First come named moves, each a turn or a mirror, each shown by rows before and after it. For each pair of rows after them, which moves, in which order, take the first row to the second? The first pair is done for you.
move fir:
-18 -10 -31  50 -53  26  -6 -15  33  -4 -22 -37 -47  36   3  10 -11  33  ->  -16   2 -35  46 -60  11  15 -24  36  16 -12 -28 -43  41 -10   6 -17  39
 -5 -39  28 -17  21  32   6   2  10   1  43  -2 -42 -27  -7 -59 -24  22  ->   -5 -36  28 -21  22  27  13   0  12   8  47   2 -42 -25 -12 -61 -26  24
 14  -1   8  -5  24  24  52 -21  13 -18  27  31  14   4 -28 -13  39   2  ->   16 -16  10   4  33  42  28 -13  10 -45  11  19   7  -1 -12 -10  47  -1
  8  15   0  -5  -9   4  17 -21 -15  41 -10  19  31 -15   0 -30  -1 -26  ->    9  -7   5   9   7  31 -17  -5 -23   3 -29  -1  22 -22  21 -27   8 -33
move fasa:
 10  -4  -7  -6  42  16  -9   3  -1   6   8   2  -6  -1 -24  -1  12 -19  ->   -3  20  -9  -5  26  15  17 -15  13  16  10   6   0   3 -29   0   8   7
 23   8 -22 -18  37 -23  23  17  -3 -27   1  31  30 -20 -31   2  10   2  ->   29  23 -28 -14   5 -31  27   8   7  -9   4  29  33   2 -39  10  10  -3
 13 -16  -4 -12  44  19   1   7 -28   3  -5 -20 -23 -35 -12  -3 -12   7  ->   10  27 -13  -4 -14   8  36 -23   2  35   3 -19 -12  -4 -27  10 -19  24
-15   2  13  12 -39 -20 -10  -8  13  41 -22 -26 -15  17  26   3 -33 -24  ->  -23 -30  24   6  20  -7 -24  11  -7   8 -26 -28 -25 -18  38 -13 -33 -15
move ponis:
 41   6 -16  41 -21  54 -23  10  -4 -65  22  12  27  47  -9  38  24 -26  ->    5  25 -20  47 -12  33 -36   5 -27 -77 -13 -24  34  14  35  39 -14 -26
-26  17 -23 -17  36  11  11 -34  41   4  -1  29  11 -17   2  -9   5  36  ->   -5  36 -31 -12  -3  -7  10 -37  48  24   5  34  17  10 -11   7   8  13
-14   8  12 -16  36  21  58 -17  26 -22  27  20   7 -25 -21 -10 -11  75  ->   16  49  -8  -8 -43 -20  53 -30  30  20  24  22  28  21 -36  20 -17  29
-11  -7   7   8 -12  18   9  -5   6  -5 -10   2 -24  15   9 -13  11   8  ->   -9   3   2  11 -28  11   5  -9   4   0 -10  -3 -21  20  10  -9   9  -1
move pefi:
  3  59  -3  19   4 -25  32 -24 -26 -23  -7  20  13 -20 -35  15  -7  22  ->  -14  33   7  25  22  -8  -4 -13 -38 -48 -34 -14  -7 -38   7  11 -18  17
 -6 -30   9  26 -16  59 -19  13  19 -26 -22   4 -17  22  30   9  16  -6  ->    3 -20   5  14 -17  52  24   0  33   1  17  41  -9  34 -14  -1  29  11
 -1  36  -7  20 -51   5   7   5   1  -3 -17 -19  17  21   7  16   6   9  ->  -25 -10  16   9  -3  38  -1  15   4 -12 -13 -27 -15  -2  24 -11   5  38
  7  12  -8  41   3  45 -20 -12 -12 -42 -25 -27   5 -14  26  18  16  -6  ->    6  -3   0  19  30  57  31 -20   9 -16  23  15  -3 -18 -22 -10  32  28
move Kal:
 12  -8  21  16 -19   0 -49  -1 -10 -14 -36 -20  -1  19  32  35 -31 -33  ->  -24  -3  36 -23  13  -6  32 -27  15  39  18  18 -13   1 -12  -9 -42  34
 -5  18 -26  38  28  34 -17 -14  55 -58  -1  26   0   6  34  16  60  28  ->  -15  18 -20  29  38  33   0 -22  60 -45   9  32  -7  -1  28   6  57  46
  0 -13 -18  22   5  19 -35   1  14 -33 -20 -36 -21  -9  31  -9  27 -15  ->  -11  -6 -11  -5  22   8  33 -17  35   7  32   6 -20 -14 -17 -36  27  25

Between the rows of a pair lie 2 to 3 moves.
-66 -20  11  -3  35  19 -33  12 -10  -8 -35 -33 -30 -36  36  -7 -31  40  ->   34 -19 -11 -19  33  -5  10  30 -10   8  38  67  14   1 -73   4  30  -9
Kal fasa
-29  24 -13 -15  62 -23   7  -3 -30 -21 -12   4  22 -75  19 -13 -17  26  ->   34  49 -35 -11 -19 -63  -6  -2 -26  22   4  23  40  -8 -22  21   1 -47
pefi fasa
-31 -27   2  14 -26  54   4 -19  17  -2 -27  14 -21   8 -36  10  14  33  ->   -5 -37  -1  11 -14  51   0  -6   6 -13 -17  34 -13   6 -52  13  29  15
fasa fasa Kal
 30   2  -1  -7  -9   1  20   8  12   0  16  10   3  16 -27   9  14 -15  ->   16   8  -7   0  15  -8   2  16 -15 -33 -17 -10  15 -18   8  15  -2 -16
fasa pefi ponis
 -3  -4  -6 -14  74  -2  17  17 -32 -26   8  10  20 -51   2 -13  -4  28  ->   33  -9 -15  17  10  -3 -52  31 -40 -32 -28 -22  15  -3  25  26   4 -40
ponis pefi
  2 -17  -6 -26  13  -3  38   3  20  -7  34   2  14 -15 -42   5  22  30  ->   13  17 -25  -4 -36 -35   2   3   1 -14  -7 -32  37  -1 -11  39   8 -13
pefi fir
 62 -19  -4   2 -10  -4 -19   6 -10 -19  12 -11 -23  33  19  11  42 -60  ->   20  64 -24  13 -20 -38  43 -31 -10 -29  -6 -14  30   0  31  21  10  -2
fasa fir pefi
  3 -50  11 -15  44  21 -29  26 -14 -37   4   6 -31 -15   8 -10   8 -10  ->  -37  36  -4  -5 -34  -2  41 -32  32   6   9   0  -4   8   0   7 -16  44
fasa ponis
 21 -10  -8  21  -3  58  -7  11  30 -71 -13   8   9  -7  23  32  37  25  ->   18  34 -19  13 -50  23  39 -16  50 -17  13  27  21  16 -11  35  24  35
fasa fir
 20  -2  11  -6 -14  21  15 -10  23   2  20  14  -6  19 -30  12  22  16  ->    3  -8  12  10  -3  24 -24   2  -1 -33 -22 -25  -6  -2  18  19   7   6
pefi ponis
-31  36 -13  18  51 -11   9  13   7 -37 -25 -13  56 -31  26  22 -12  28  ->   32  35 -26  17  -1 -34  -2  25   9  -5   2  19  65  21 -19  43  14 -36
Kal fasa
 14   5 -16  22   6  -5   6  19  -8  -7  -2  -3  57 -13  -5   1   3 -60  ->   -5 -27   0   4  49  20  20  23  -2  -4  20   8  30 -32 -10 -27   4 -30
pefi Kal
 -9 -46   5  -4  32  23 -31  13 -24  18  50  16  12  20   8 -35  14 -18  ->    2 -21  -5   6 -27  14 -27  -2  -7  38  46  10  19  55   2 -15  14 -33
Kal fasa fasa
-17 -13  10  11  -2  40  -1  -2  30 -17   0 -24 -22  10   5   1  15  23  ->   -9 -24   9  10  -6  35 -15   5  25  -9   1 -26 -28  18   8   1  14   5
ponis pefi fasa
-19   2  13 -12  19 -19 -20 -11 -16  38   0 -21 -20 -22  20 -12 -50  -5  ->  -11   1  12 -22  35 -23   0 -13 -14  42  21   5 -10 -27  -4 -17 -41   2
pefi fasa fasa
-11  25 -11  -1  -9 -10  11  -7  -9   5 -10   3  18 -11  -5  17  -9   9  ->  -19  14  -7  -8  10  -2  19  -8  -3   9   2  12   7 -19 -10   6  -6  24
pefi pefi
-10  18  -7   1 -23 -31  -3  -7  -2  10 -21 -27   4   1  18   3 -28   0  ->  -15  15  -4  13 -15   1  -1 -10  15 -19 -26 -27   8  -4  24   5 -13  25
Kal fir fasa
 15   1 -12 -26   0   9  48 -10  17   1  27  41  22  26 -50   2  34  29  ->  -16   9 -15   4  19  16  -9  -1 -18 -66 -49 -23  32 -13  32  18   5  26
pefi fasa
-35  75 -16  30 -69 -21  18 -51  23  21 -41 -41  23  -2  14  34 -34  20  ->  -32  14  16  -6 -62  -3  23 -46  48  93  14 -18 -44  29 -22  -6 -25  17
pefi fasa Kal
 -3  15   5 -12 -12 -29  -2  -1 -12  36   8  -2  11  -9  -2  -1 -40 -10  ->    5  16   4  -7 -17 -31  -5   3 -12  35   9  -1  11  -4  -3   5 -35 -16
Kal Kal Kal
 40 -39   8 -28  10  10  -4  46 -10 -19 -17   3   5 -30 -14   3  16  -4  ->   26 -25   6 -40  18  -7  29  34  -6   3  -2  19  11 -39 -28  -8   5  16
ponis ponis pefi
  5  14   4  -3  34  12  38  12   9 -29   2  18  19 -35 -15  -1   5  17  ->    2  30   2 -12 -20 -26  38   0  14  40   7   8   2  -1 -19   3 -20 -10
fasa pefi fir
 -1   1  18  23  -2   4 -38   8 -33   6 -19  -4   0  -3  25  19 -18  -5  ->    8  13  14   7 -19 -12  -1  -6 -18  46  11  21   2  16 -12  13 -16   1
pefi ponis
 -2 -32   1 -13  33  15  24   7   4   1  23  21   2  -6 -19 -16  10  28  ->  -26  16 -14   0 -17 -30   4 -12 -14  19 -20 -20  17  -5  24   9 -34   4
fasa ponis
 12 -12 -11   2  52 -18 -30  44 -60 -38 -21  10  25 -43  11   1 -16 -35  ->   38 -14 -15  10  31  -7 -38  50 -50 -43 -16  16  28 -21   0  15   4 -50
pefi ponis fir
  2   6  30 -24  49   7   2  13  12  28  21  -9 -34 -35  26  -7 -11  21  ->   36  27  14   3 -25   3 -32  14  20  30   2 -29 -21  12  33  31  -2 -24
fasa Kal fir
 -4  36   9  18 -44  -6   5  -5 -43  -9  16 -20  -4  20  -1   0  -9  -2  ->   -4 -12  28   6   7  27  -4  12 -46 -25  27 -14 -28   1  -1 -21   3  10
fasa ponis Kal
  5  -6 -10  15  14 -39 -24  13  -8 -17 -38   4  -8  -1  27  -8  10 -63  ->   -8  -3  -3 -10  26 -50  28   0   8  29   5  43 -14  -6 -12 -32   7 -35
fir pefi pefi
-17  20 -59  35  27 -20 -19  -9  18 -16 -37  -6  32  -1  60  -6 -18  10  ->   -4  37 -64  33  -7 -40 -11 -16  22  14 -29   2  34  22  41  -2 -19  -7
fasa fir
 -3 -10  10 -10 -34  12   6  21  32  61  17  30  -5  49  -3 -12  -8 -31  ->    2 -15   8   2 -44  14 -22  29  24  43  -5  12  -4  53  14   0 -10 -49
Kal Kal Kal
 10  12  -4  -2 -10 -45 -12  12 -42  43   9  24  -2  17  -4  -3 -27 -47  ->    5 -12   7  -6  -4 -28 -31  17 -38  42   7  15 -22  21   6  -9 -23 -52
pefi ponis ponis
-84  26 -11  25   6  15   5 -46   9  31 -11 -11  27 -17 -17   1 -17  29  ->  -59  25 -17  13   1 -14  14 -42   2  63  14  15  29  -2 -49  -1 -15   1
Kal pefi fir
-10  20 -17  23 -25 -26 -40   3 -33 -17 -53 -39  15  -9  51  23 -28 -42  ->   54  -5 -16  15 -57   1 -20   8  11  10  12  17  11  52 -26  24  33 -55
ponis ponis
-24 -21  29 -24  37  -2 -12   1 -44  12  16  -2  44  12  19  11 -35 -27  ->  -19 -11  25 -26  26 -14  -7  -2 -45  19  19   3  50  20  12  17 -38 -32
fir pefi pefi
-63  42  -7  -1   6 -32  28 -25  -5   5 -26 -30  15 -34  46  -9 -50  35  ->   31 -54   8 -18  38  29  10  20  17   3  51  49 -17  17 -39 -23  44  -7
fasa fasa ponis
  1 -13   7  -2 -41   7 -41   5  -3  16 -22 -24 -20  21 -16  14   5 -14  ->    2 -16  11 -19 -27   9 -11  -2  11  35   8   3 -25  21 -44  -1  12   4
ponis ponis fir
 52   8 -14   7  23 -28 -21  27 -40 -36  -1  22  40 -25 -13  23  23 -45  ->  -24  -6  11 -14  72 -14   4  11 -33 -20  -4   0   8 -71  19 -17 -12  21
ponis Kal
 12  -9  16   1   8   3 -39  25 -21 -45 -12  -8 -10 -22  23   5  13   3  ->   38  -3   7   1  -1  -6 -29  30 -18 -42   5  14   6  -9  -8  13  29 -11
Kal Kal
-11 -12  -8 -13  -6  -7 -22 -10 -41  48 -27 -16 -30  -8 -16  -3 -41 -18  ->  -17   3 -10 -13 -19 -10  -6 -18 -31  55 -25 -15 -25  -6 -20  -2 -45  -5
fasa fasa
 13 -22   6 -34  17 -21 -26  37 -42  11   8   5 -39  -6   0 -10  -2 -63  ->    4  24  -3 -34 -32 -41  19   4 -14  52  23  12 -21  19 -23  -3 -11 -40
fir fasa fasa
 -5 -26  10   9  36  59  14   1  37 -35  -3   9 -11  -7  -5 -14  46  41  ->   40   2 -13  27 -10  33   0   4  31 -40 -10  18  26  23 -22  21  61  -5
Kal pefi
